In the rows, zero is written as 128.
The rows of X fall into a few groups, and each row is roughly a mix of its group's hidden directions.
X, 104 rows:
[[175 139 165 142 157 141 141  86 139 121]
 [162 194 100 113 123 145 122 132 132 122]
 [123 105 124 181 119 156 153  98  94 132]
 [107 105 163 176 174 118 142 132 133 127]
 [150 144 127 187 134 155 132 150 123  90]
 [123 110 119 176 143 161  88 147 104 107]
 [146  94 135 168 113 139 137 159 158  88]
 [129 111  79 146 139 153 103  83 128 152]
 [104 161 108 172 141 163 131 112 116  94]
 [107  94 151 114 133  96 147 157 140 176]
 [143 194 100 116 110 153 121 110 141 126]
 [143 115 156 145 174 105 121 144 102  84]
 [128 192 162 153 122 110 113 121 148 129]
 [140 170  89 165 141 154 143 128 160 141]
 [121  78 111 172 128 164 144 135 130 154]
 [112 158 154 161 106 120 112 136 157 176]
 [182 119 109 129  95 122 129 133 174 147]
 [159 175 104  99 121 134 122 118 116  82]
 [128 103 128 190 113 154 144 133  92 133]
 [122 130 170 143 123  93 149 157  82 111]
 [162 116 150  89 151  81 100 127 125 140]
 [154 112 141 161 104 121 145 185 151 119]
 [ 91  76 138 160 142 125 163 132 138 145]
 [152  80 130 153 107 174 133 100 120 131]
 [119 122 147 147 121 105 141 124 110  57]
 [ 95 113 127 191 167 136 129 121 118 124]
 [144 137 154 157 104 126 125 128 125  60]
 [154 183 109 154 144 128 109 121 101 156]
 [164 185 115 101 112 132  94 132 128 133]
 [159 173 135 161 173 114 127 104 125 139]
 [146 134  81 142  73 134 147 145 124 105]
 [127 138 120 148 107 147 100 152 141 192]
 [130  87 157  96 144  89 119 105 132 161]
 [131 133 126  75 149 140 109  77 138 150]
 [137 170 102 139  99 151 110  92  94 117]
 [155 142 158 173 164 106 159 108 134 122]
 [123 167  93 175 125 131 114 123 146  91]
 [142 137 144  81 161 157 142 116  98 160]
 [ 95  90 151 167 154 123 156 132 142 153]
 [115  89 105  98 129 143 154 122 143 180]
 [137  83 135  91  85  95 115 138 136 140]
 [142  97 145  69 134 107 115 121 113 161]
 [115 122 169 148 143 106 116 142 150 184]
 [160 180 113 105 109 134  95 123 117 100]
 [141 105 165 161 159 114 139 170 153 144]
 [142  77 128 111 109  82 105 138 143 152]
 [126  87 116 154 147 160  94 125  95 100]
 [101 119 153  97 172 131  83 137 133 149]
 [ 60 122 143 120 145  92 125 139 110 125]
 [ 95 108 121 160 125 113  95 139  98  83]
 [151 173 139 144 173 144  91 127 133 149]
 [183 140 169 117 117 133 149 162 129 112]
 [136 102 127 125 110 155 104 141  73  90]
 [114 118 120 135 199  99 131 134 106 136]
 [103  79 161 113  88 131 134 120 106 108]
 [111  96  91 131  97 147 123 174 106 145]
 [101  88 121 132 102 152  89  91 112 115]
 [108  79  98 124 127 164 135 117 133 170]
 [116 111 118 112 127  85 190 125 111 115]
 [104  96 126 166 127 169 117 108  88 122]
 [132 102 119 188 129 162 113 132 112  96]
 [170 150 114  95  80 146 132 116 150 114]
 [129  63 106 113 113 126 143 153 102 114]
 [136 150 146  78 127 114 129  96 177 123]
 [ 92 140 137 181 143 155 132  99 151 145]
 [127 146 106  66 150 104 119 115 159 121]
 [ 82 104 152 129  93 147 169 112 138 136]
 [145 135 143 133 141  92 184  95 144 108]
 [133 139 151 158 128  90 125  91 167  95]
 [154 135 160 170 175 131 127 117 158 144]
 [115 115  95 161 109 147 123 153  73 132]
 [126 160 116  77 120 102 149  84 128 121]
 [116  97 133 184 138 155 117 141  90 118]
 [137 165 103  81 153 110 106 120 155 149]
 [136 120 148 140 109 100 115 183 132 172]
 [101 109 132 117 155 125 130  68 134 165]
 [173 147 122 106 152  89  94 105 145 130]
 [102 122 161 125 166 140  77 142 107 148]
 [129 141 135  74 141 109 157 102 157 158]
 [111 179 110 127 152 129 157 131 160 164]
 [114  90  82 160 115 156 146 132  99 134]
 [144 132  94 130 162 155 103 102 174 142]
 [158 150 137 142 181 131 148 143 142 168]
 [153 117 150  87 145  83 136 137 111  91]
 [121 162 125  73 159  92 113 115 130 124]
 [119 113 187 141 181 118 124 117 133 126]
 [142 168  97 102 146 147 159  99 134  96]
 [129 133 126 113  77 118 180 117 116 160]
 [ 91 143 145 107 147 123 169 123 149 175]
 [100  80 183 140 136 135 124 140 120 108]
 [139 158 142 143 114 133  71 142 134 171]
 [108 114  92 107  88 143 103 168 106 116]
 [139 120 171 176 131 132 166  94 125 130]
 [147  88 177 102 143  94 117 113 117 137]
 [140  97 139 100  99  95 138 156 156 165]
 [144 108 167 176 140 133 161 113 157 139]
 [143 171 124  95  86 112 142 140 164 116]
 [111 137 129 139  71 160 163 123 148 105]
 [ 95  77 146 173 108 119 131 148 121 125]
 [119 163 137 184 151 149 122 134 148 159]
 [160 105 129 109 149 122  91 142  87  92]
 [102 154 109 148 122 159 153  81 142  99]
 [156 126 171 124 138  83 120  93 151 108]
 [153 183 105 129 121 158  87 120 122 120]]

Here is one row of each group, with its name. Which group are the others in?
[166 177 111  91 116 132  97 128 118 113]  <27>
[155  87 164 151 140 122 149 167 132 153]  <2>
[115 115 152 147  77 164 138 111 100 153]  <119>

[102 122 117 126  53 121 147 125 136 120]  <27>
[162 138 153 161 164 129 110 142 174 125]  <119>
[134  86 109  88  80 116 124 150 113 137]  <27>
[150 168 100 127 178 114  94 128 140 126]  <119>
[ 92  73 150 102 121 132 130 129 137  91]  <119>
[141 142 135  91 113  76 101 104 148 106]  <2>
[162 123 122 156 106 132 137 148 173  84]  <119>
[134  98 125 115 127 117 136 124  96  60]  <27>
[110 127 123 106 138 163 133 169  73 139]  <2>
